In the data rows, zero lies at 7.5, halfway between 7 and 8.
Here are some numbered points:
  7  7  10  6  7  7  8  7  8  6  7  8  6  7  8  7  9  9  9  9  6  7  6  5  10  7  8  6  10  6  9  8 0
  10  9  8  9  3  0  7  7  7  7  8  8  6  7  8  8  8  8  11  10  8  8  8  8  6  6  8  8  8  8  8  9 1
  7  8  9  7  7  7  7  9  8  7  8  8  7  7  6  8  7  8  9  8  8  6  7  6  7  7  7  8  9  8  8  7 2
  8  7  8  7  7  7  7  8  8  7  8  7  7  7  7  8  8  8  10  8  8  6  7  6  7  7  7  8  9  7  7  7 3
  7  7  8  7  7  7  7  8  8  7  8  7  6  7  6  9  8  8  9  8  8  6  9  7  8  7  8  8  10  8  8  7 4
  2  2  0  3  3  2  5  0  8  9  8  9  10  9  11  8  9  9  7  9  9  11  10  12  10  10  9  9  7  8  9  9 5
  6  6  6  6  7  5  6  6  7  7  6  5  6  7  8  8  8  8  8  8  8  8  8  8  7  8  8  8  14  12  11  10 6
  4  5  3  5  5  4  6  9  8  8  8  8  9  8  9  9  9  9  9  9  9  8  9  8  8  7  8  8  8  8  8  7 7
  7  8  10  8  8  8  7  9  8  8  9  8  6  7  6  8  7  7  9  8  7  7  7  7  7  7  7  7  8  7  7  7 8
  7  8  7  4  8  6  7  7  7  7  7  6  7  7  8  9  7  7  8  8  8  7  5  5  8  7  8  8  7  11  10  9 9
  7  7  8  7  6  7  6  7  9  7  9  6  7  7  8  8  8  8  8  9  9  7  8  8  8  7  8  7  9  7  9  6 10
  7  7  7  7  7  6  8  9  6  6  6  6  5  7  4  6  5  5  11  10  9  8  10  8  9  8  9  9  11  9  9  8 11
  6  7  8  7  8  7  7  8  7  7  8  7  6  7  6  8  7  7  9  7  8  7  8  7  8  7  7  9  10  8  8  7 12
  9  8  7  6  6  5  6  3  5  6  10  12  13  11  15  11  11  11  3  4  5  8  5  7  6  7  7  5  3  6  6  9 13
  4  8  9  9  8  8  9  8  8  9  8  8  9  8  9  8  8  9  9  8  8  7  8  8  9  8  8  8  0  3  4  4 14
  6  7  10  9  8  8  7  6  8  6  8  7  8  7  5  6  7  7  9  9  9  6  8  7  8  7  8  9  8  8  9  8 15
  9  8  8  9  8  14  10  11  10  8  7  7  8  8  8  7  9  10  3  4  5  7  5  6  6  7  6  5  4  6  6  7 16
  9  8  8  9  8  8  8  8  8  8  8  8  8  8  9  8  8  9  9  8  5  5  7  7  7  7  7  7  7  7  6  6 17
  14  12  12  12  10  12  10  8  8  8  7  7  8  7  6  6  6  6  5  6  6  7  5  7  6  7  6  6  6  6  6  7 18
  10  9  11  11  9  11  9  9  9  9  9  10  10  9  10  3  4  6  5  6  6  6  5  6  6  6  6  6  4  6  7  6 19
  7  7  8  8  8  8  7  8  8  7  8  8  7  8  12  12  11  7  7  7  7  6  7  7  6  7  7  6  6  6  6  7 20
  7  7  9  7  7  7  7  8  8  7  8  7  7  7  6  8  7  8  9  8  8  6  7  7  7  7  7  8  9  8  8  7 21
  4  5  4  5  5  4  6  3  6  5  4  5  4  6  11  10  10  10  10  10  9  10  11  11  10  9  9  10  9  10  9  9 22
  13  11  9  12  10  12  10  9  9  10  9  11  12  10  8  4  5  4  1  3  7  8  4  7  5  7  6  4  1  5  5  6 23
  9  8  9  8  7  9  8  9  9  7  9  8  7  8  8  9  8  9  7  6  6  7  5  5  7  6  6  6  6  6  9  9 24
  6  6  5  6  6  5  7  5  6  6  5  5  5  6  13  10  10  11  12  12  10  8  9  9  8  8  8  8  8  7  7  7 25
  8  7  8  7  7  7  7  9  8  7  8  7  7  8  6  9  7  8  9  7  8  7  7  7  7  7  8  7  11  8  8  7 26
  6  6  6  5  6  6  6  7  6  7  8  5  6  6  4  5  5  6  5  5  10  9  12  10  13  9  10  11  13  10  10  9 27
  7  7  9  7  7  8  7  8  8  7  8  8  7  7  6  8  7  7  8  8  8  7  8  7  8  7  8  8  9  7  8  6 28
  10  9  10  10  9  2  6  3  4  5  3  3  2  6  5  3  5  4  3  4  5  10  13  14  13  10  11  12  11  11  10  11 29
  10  9  13  9  9  10  9  7  6  7  7  7  6  7  5  8  6  7  8  7  7  6  5  8  7  7  8  7  8  8  8  7 30
  8  8  9  7  8  8  7  9  8  7  8  8  7  8  6  8  7  8  9  8  8  6  7  6  7  7  7  8  9  7  7  7 31
  7  7  8  7  8  7  7  8  8  7  8  7  7  7  6  8  8  8  9  8  8  6  8  6  8  7  7  8  9  8  8  7 32
  0  8  8  7  7  7  7  8  8  7  8  7  7  7  8  8  7  8  9  8  8  7  8  8  9  8  7  8  8  8  8  7 33
  8  7  9  7  8  8  7  8  7  7  8  8  7  8  4  7  6  6  6  6  6  5  5  9  9  8  9  10  11  9  9  9 34
  7  7  8  6  7  7  7  10  8  8  6  5  4  6  3  6  5  6  6  5  6  9  6  9  11  8  9  11  13  10  10  9 35
  12  10  10  12  10  12  10  9  9  10  9  11  11  10  5  4  6  5  3  4  5  7  4  6  5  7  6  5  2  5  6  6 36
  7  6  6  8  7  9  8  6  7  10  9  11  11  9  12  9  10  9  9  10  9  8  4  6  5  6  6  5  1  5  6  7 37
  7  7  8  7  8  7  7  8  8  7  8  7  7  7  6  9  8  8  9  8  8  7  8  6  7  7  7  8  9  8  8  7 38
Which three points above are nearest to each new point by angle? Their numbers follow each, nearest first.
  5  6  6  6  8  7  7  8  7  7  7  7  7  7  7  8  7  7  8  7  7  7  7  6  7  7  9  10  12  10  9  9 6 12 35
  12  11  12  11  10  12  9  6  7  7  8  8  7  8  8  8  6  6  5  5  6  6  5  6  6  6  7  7  6  7  7  7 18 30 36
  6  6  6  6  7  6  6  7  7  6  7  6  9  8  9  10  9  9  11  10  9  7  8  7  8  7  7  8  9  8  7  7 25 7 22
  14  12  4  2  7  6  7  8  7  7  8  9  7  8  6  8  7  8  9  8  7  7  8  8  6  7  7  7  8  8  7  7 1 31 26
  7  7  6  7  7  7  7  7  10  6  8  9  10  9  10  9  9  10  10  9  9  9  5  5  5  6  6  5  5  6  6  6 37 13 20
  4  5  1  5  6  4  6  9  9  10  9  3  4  5  4  3  4  4  0  10  9  12  12  13  12  11  10  10  9  10  9  10 27 35 29
  7  7  7  7  7  7  7  7  7  7  7  7  7  7  7  7  7  11  13  12  10  10  13  6  6  7  6  6  5  6  6  7 25 1 7
  7  7  5  7  6  5  7  4  6  11  10  12  12  10  15  11  11  11  1  3  4  8  9  10  8  9  8  7  0  3  4  5 13 37 20
  7  7  9  9  8  8  6  6  7  6  7  5  4  6  8  10  9  9  11  10  9  8  9  10  10  7  7  6  6  6  7  6 25 22 10
  5  5  4  5  6  5  12  14  7  7  7  7  7  8  7  7  7  7  6  6  7  8  8  8  6  8  8  8  7  8  8  8 7 35 11
  10  9  10  10  9  10  8  9  9  9  9  9  9  9  5  6  6  6  5  5  6  6  6  6  6  6  6  6  7  7  7  7 36 23 19
  11  10  9  10  9  10  9  9  9  9  9  10  10  6  3  7  7  7  7  7  7  7  6  7  7  7  7  7  3  5  5  6 36 23 18
  7  7  5  8  8  8  9  7  9  9  8  7  5  7  5  5  7  5  7  6  5  7  7  7  5  7  11  11  11  12  10  7 35 34 6
  8  5  1  6  10  13  10  9  9  10  9  11  12  10  15  9  10  5  3  4  5  8  5  8  5  7  6  4  0  4  5  6 37 23 16
  7  6  10  7  7  8  7  8  8  7  8  8  5  5  2  8  7  6  7  7  8  7  12  10  11  9  8  9  9  7  8  8 27 28 35
  5  6  4  4  8  8  7  8  8  8  8  7  8  8  8  9  7  8  9  8  8  7  7  8  8  8  8  8  10  7  7  7 7 5 33
  8  8  10  7  8  4  5  6  6  5  6  10  9  9  9  7  6  6  7  6  7  7  10  7  9  8  8  10  12  9  9  8 29 27 6
  6  6  10  9  7  7  7  8  7  7  8  7  7  7  6  8  7  8  9  8  8  6  7  7  8  7  8  8  9  8  8  7 21 15 2
  6  7  8  6  7  6  6  8  7  6  7  6  6  7  5  8  7  6  8  12  11  8  11  9  11  9  7  8  9  7  7  7 11 27 4
  11  10  12  7  7  7  7  8  7  7  8  7  7  7  6  8  7  7  8  8  8  7  7  7  7  7  7  7  8  7  7  7 30 18 31
  7  7  6  8  7  8  6  3  9  9  9  10  11  9  12  9  9  10  9  10  9  7  5  7  5  7  6  5  3  5  6  6 37 13 20
  5  6  5  5  6  4  6  9  8  8  9  9  8  8  8  9  8  8  10  9  8  8  8  8  8  8  8  8  9  8  7  7 7 5 22
  8  8  10  7  8  7  7  8  7  8  8  8  8  8  8  9  9  8  9  8  9  7  9  8  6  6  6  6  6  6  6  6 20 14 37
  5  4  7  5  5  5  6  5  6  6  7  7  7  6  9  9  8  7  9  10  9  9  10  9  10  8  9  10  11  6  9  8 22 5 25
  9  9  9  9  8  9  8  8  8  8  8  9  9  8  9  9  8  8  9  9  8  8  6  5  5  6  6  5  4  5  5  6 37 17 14
  3  5  5  4  5  4  6  5  6  5  4  5  4  8  10  9  9  10  8  10  10  9  11  10  10  10  9  10  11  9  9  9 22 25 6
